In the rows, 128 means zero.
A single turn carries every row of the set below to another of its rows. Some are shown first; where does it send the rows asked next?
venil: [141 101 132 147 173 138 120 135 121 105 129 130]
bazo: [128 133 104 145 173 108 163 149 121 127 117 129]
biso: [155 110 143 119 146 146 133 140 114 114 124 134]
kem: [120 115 129 145 125 118 151 157  98 135 121 139]
pagop: [122 114 139 166 164 132 169 146 148 120 118 146]
sir: [123 142 126 120 150 101 163 130 128 116 124 108]
Diriz: [160 111 145 119 157 139 140 141 130 118 119 161]
vev: [142 103 147 156 168 135 142 126 120 106 130 125]
Vam: [114 136 136 127 148  95 128 148 123 133 150 160]
mun: [108 119 147 153 135  98 144 124 122 130 128 116]
geto: [139 120 146 114 155 149 131 139 115 112 116 112]
libik: [119 114 159 152 155 132 153 116 104 131 130 150]
sef: [121 134 136 121 139  98 160 139 127 110 147 113]
leker: [109 121 136 143 126 114 144 155  97 132 117 137]
fipul: [130 124 133 142 155 118 136 162 148 123 133 176]
zok: [139 122 147 123 144  99 153 145 120 112 157 131]
Veket: [112 120 139 140 129 130 131 139 136 115  86 142]
kufi: [115 128 118 140 147 112 142 130 145  85 104 155]
Vedi: [127 122 121 149 148 113 148 133 140  91  98 157]
porom: [ 99 129 143 124 142 147 148 164 129 104 109 135]
vadab: [141  98 147 151 167 138 127 138 118 105 130 122]
zugo: [113 115 138 156 166 140 170 145 153 124 122 139]
varar: [133 125 119 151 156 118 156 135 146  94  96 144]
ped: [112 118 140 141 148 100 143 129 138 139 140 110]
duvo: [152 111 146 117 157 147 138 143 119 112 122 120]
kogiz: [106 128 132 138 141  95 139 141 141  92 123 162]
fopor: [114 142 130 113 180 139 150 130 111 109 124 130]
Dagar: [108 139 126 117 173 140 146 123 105 105 125 140]
danos: [118 128 130 128 152 120 125 167 144 118 129 171]
tis: [122 125  99 144 167 116 155 156 117 128 120 126]
sedoz: [125 107 137 136 171 135 107 145 127 101 123 151]
litip: [120 117 147 146 159 135 155 109 106 134 127 154]
lobus: [122 137 137 124 144  96 167 129 132 115 135 114]
beka: [117 131 132 123 145 105 144 135 160 138 105 155]
Buduz: [118 123 129 133 134 123 133 133 142 117  83 152]
Bodeb: [124 139 126 125 162  98 138 144 132 136 150 157]
ziga: [102 122 145 142 143  97 143 126 129 132 132 112]
veka: [117 116 137 125 166 106 124 142 132 140 146 116]
tep: [117 122 134 134 130 122 138 128 148 124  92 157]
Vadif: [ 96 126 146 128 139 146 156 159 132 104 121 137]
lolur: [130 122 154 130 163 131 128 147 129 122 156 164]
ridam: [128 128 143 117 174 131 126 148 135 123 154 158]

sir goes to varar
lolur goes to Vam
tep goes to biso
Now find these:
zok goes to kogiz
tis goes to zugo
leker goes to porom
ziga goes to Buduz

